Named moves come first, each a turn or a mirror and shown by rows before and after it. Which of them, in which order, take the first row of each pair that follows to the second? Write the first one first, as in the answered first pair.
zotu:
[  6  -3   2 -31 -17  -3  14  21   3 -23 -13   7  11  15] => [ 12  -9  -4  12   7 -10 -14   2   8  -8   2  25   1 -35]
[-11  -5  -7   6   3  15   3  -4   0  -7  -7   9 -14  17] => [-12  -8  -9  13   5  17   2  -7   2  -4  -4  13 -17   9]
[-11 -17   9 -21   9  -1 -48 -10   8 -12  -4  27 -20  10] => [-15 -15   9 -29   6   0 -43  -9   9 -12  -5  23 -19  17]
[  4  -2 -18 -11  -9  16  25   4   4  12  11   2  19 -20] => [  8  -1 -20 -10 -10  13  25   6   4  11  11   4  20 -18]
pata:
[  9  -3 -11   1   2  -2  25  14 -27  -7   3   0  -6   3] => [ 14   0  -9   9   2  -3  23  12 -19   4   6  -3   0  -8]
[ -6  12  -5  16  -4   6  22  11 -26   7  -5  -9  -7  31] => [  4   9  -7  12  -5  -1  29  15 -19  -4 -10  -6  -2  30]
[ 22  22  -3  16   2 -18  -5   6 -11  13  18 -24   6 -19] => [  5  22   7  18   1  -4 -14  -5 -19  30  17 -22 -12  -7]
San:
[-15   7  -8  -1 -14  19 -13  -6  13  26  -1  -1  -5  -2] => [  0   6  -8   0 -13   9 -11   5  17  27   5 -13   9 -15]
[ 12   5  -2  15 -11 -17  17   6   5  29   2 -38   8 -26] => [ 27 -14  -9  18  15 -28  -5   3   7  -7  12  -6   0 -35]
[-21  -1  -6  28 -13  30 -20 -10  -9  20 -24  -1 -16  -3] => [ -5   7  -5  26 -20  19 -13   2  -3  30 -21 -24   6 -18]
Now pairs of rows:
Each pair is 2 to 3 moves apart.
[ 11   4  -8  -3 -15  -6   9  20   1  22 -10 -41  30  -1] => [ 17 -21 -11   2  20  -9 -31  -4   2 -30  -3  24  -7   4]
San then San
[ 13  -3   4 -56 -16 -12 -21  27  10 -18 -18   5  16  25] => [  2   0  14 -57 -23   0 -25  16   8   0 -19   2   9  34]
zotu then pata then zotu
[  0 -15 -16  21   5  -5   3  -2  17 -15  -4  21   0 -24] => [-20   0 -11  -1 -22  10  31   9   7  -2 -19  -2   6   9]
San then zotu then San
[-31 -26   5  18   9   2 -12   1   8 -18 -27  39 -29   7] => [-43  -4  11   0 -23  15  20  17   6  12 -37  -5  -7  26]
zotu then San
[-24   4   4  21 -14  15   6  -7   1  35   4  -3   4  -6] => [ -4  -5  -4  26  14   1 -16 -18   3   0   9  29 -10 -18]
San then San then San
[ 23  -4  -5  28  20 -11  -9  -8  -6  14  23  -7   8 -40] => [ 23  -7  -1 -25  16  -8   1   8 -12 -45   1  10   3  24]
zotu then San then San
[-10  -5  16  -4 -16  10  -1  -4   3 -27  -6  14 -10  38] => [  3  -8   5  42  -4  -5 -13 -12  14   0  14   9   3 -27]
San then pata then zotu
[-11  -8  -9  19  21   8  11  -9  -9 -32   1  29 -19  35] => [  3   9 -10  49   9   1  22  -1  -1  22  16 -21  16 -18]
San then San then zotu
[  4 -17   3   3  -5  -3 -22  -4  15   2 -15  39 -27   1] => [ -5  -1  10 -19 -30   7   4  15   9  18 -29   8 -11  25]
zotu then San
[  8   0   8 -17 -22  -8  25  18   6 -15  -2 -19  12  26] => [ -8  -5  11 -18 -17   3  12   5  -1 -17  -9   5 -11  38]
zotu then San then zotu
[ -1  -3 -17  25  -8  -7  12 -10  20  25  13 -10 -17 -34] => [ 26 -18 -20  -8   1 -27  15   5  19 -38   8   4 -13  -4]
zotu then San then San
[  8  17  -2  10  14 -24  20  -7   0  18   8 -34   4 -12] => [  4   5   2  14  35 -21  -8 -26  -4   6  13  -2 -22  -9]
San then pata then San
[-17  -4  11 -22  15  21   4 -10 -17 -16   0  27 -37  60] => [  3  -9  -6 -16  22   4   9  -2 -11 -47   0  37 -31  45]
zotu then pata then zotu
[ 16   2 -20  17  18  -7  43   5 -22 -20  18 -32  17  14] => [ 22   0 -10  -1  21  -9  31  10 -21 -40  15 -22  17  22]
pata then San then zotu
[  9 -13 -22  31  18 -12   7  -8  -4 -26  13  19   1 -32] => [-26   7  -8  -7 -18  13  45   1 -17  -2 -10 -11   7  29]
San then zotu then San
[ 24  13   2   3   7 -23 -41   8  19  43  25 -32  22 -36] => [-34   4  14  -2   1  17 -48 -18   3  59   3   1 -23  19]
San then San then San
[ -8   7  -4  35  -1   5   7  -2  11  32  14 -12  -1 -37] => [ -3  -5 -11  39  16   1 -12 -14   9  10  18  19 -16 -34]
San then San
[-15 -11   2  13  -4  10 -32 -22  12  22  -2  21 -11 -13] => [  6 -16 -13   4   0 -11 -10  -5  18 -34  -2  35   1  -7]
pata then pata then pata
[-25 -11   4 -14   0  12 -15 -16 -12  -1  -7  28 -24  35] => [ 13  13   2 -12 -15 -10  11  18  -1  21   8 -40  31  -6]
San then San
[-28  10  -4  11 -25  14  35   1  -1  31 -13 -16  -1  13] => [-22  -2 -12  47  -3  10  20 -15  -1  28  -1   5 -15 -19]
pata then zotu
[-22  -7  -7  -3  -8  13  15  20 -13 -10  -9   4 -25  50] => [ 28  -3 -22  30   4 -19   3  28   2  -3  17 -21  12 -31]
San then San then zotu
[ 11  -4   6  53  33   4   7 -14   0  28   4  -1  24 -52] => [ 29  13  13  -7   7  -7  28  19   0  16  -3 -43  57 -20]
zotu then San then pata
[-14 -14  18 -15  -4  31  -2  -4  -8 -11 -24  29 -34  44] => [  5 -23   7  15  20  17 -10  -9   4 -29 -12  52 -33   0]
zotu then pata
[ -2  -5  -3   5  21  -4  23  -4  -7 -46  -3  12 -10  25] => [-31   4  -4  38  10  14  20 -20  -9  15   0   0 -16   1]
San then zotu then San
[ -4  -4   7 -16  17   4 -17 -16 -11 -29  -3  28 -16  36] => [ 23  -4  -4  -4  24 -17 -11  -5   0 -45   8  24   0   0]
pata then zotu
[ 22 -11   1  -3  23 -11 -27   2  22 -36  -1  18   0 -10] => [  8 -13   3 -14  19  -1 -32  -2  20 -33  -4  27  -9   7]
zotu then pata then San
[ 38   5  26 -15   9 -19   2  10 -13   6  13 -47  37  31] => [  0 -20  28  18  34   8 -36 -31 -21  12  10  14 -22  35]
zotu then San then San
[ -1 -18   2  15  18   4 -24 -17  13   5   0  41 -28  -9] => [ 25 -13  -4 -20   0 -15  15  21  19 -37  -5  22   5  10]
pata then zotu then pata
[ -2 -12  11 -17  -8  -3 -46 -10  12  26  -5  18 -14 -16] => [ 16 -21  -5 -27  -3 -17 -28   2  13 -27  -8  30  -4  -7]
pata then pata then pata
[  5  -7 -11  41  11  -8  10 -10 -14   2  17  -9 -14 -25] => [ 15  -5 -12  37   7 -17  14  -1 -12   3  18 -21  -1 -31]
zotu then pata then zotu
[  4 -19  -4 -11  45   1 -26  -9 -23 -34   6  16 -25  19] => [  2 -25 -18  26  55  -1 -16 -16 -19 -25  14  23 -26  -8]
San then pata then zotu
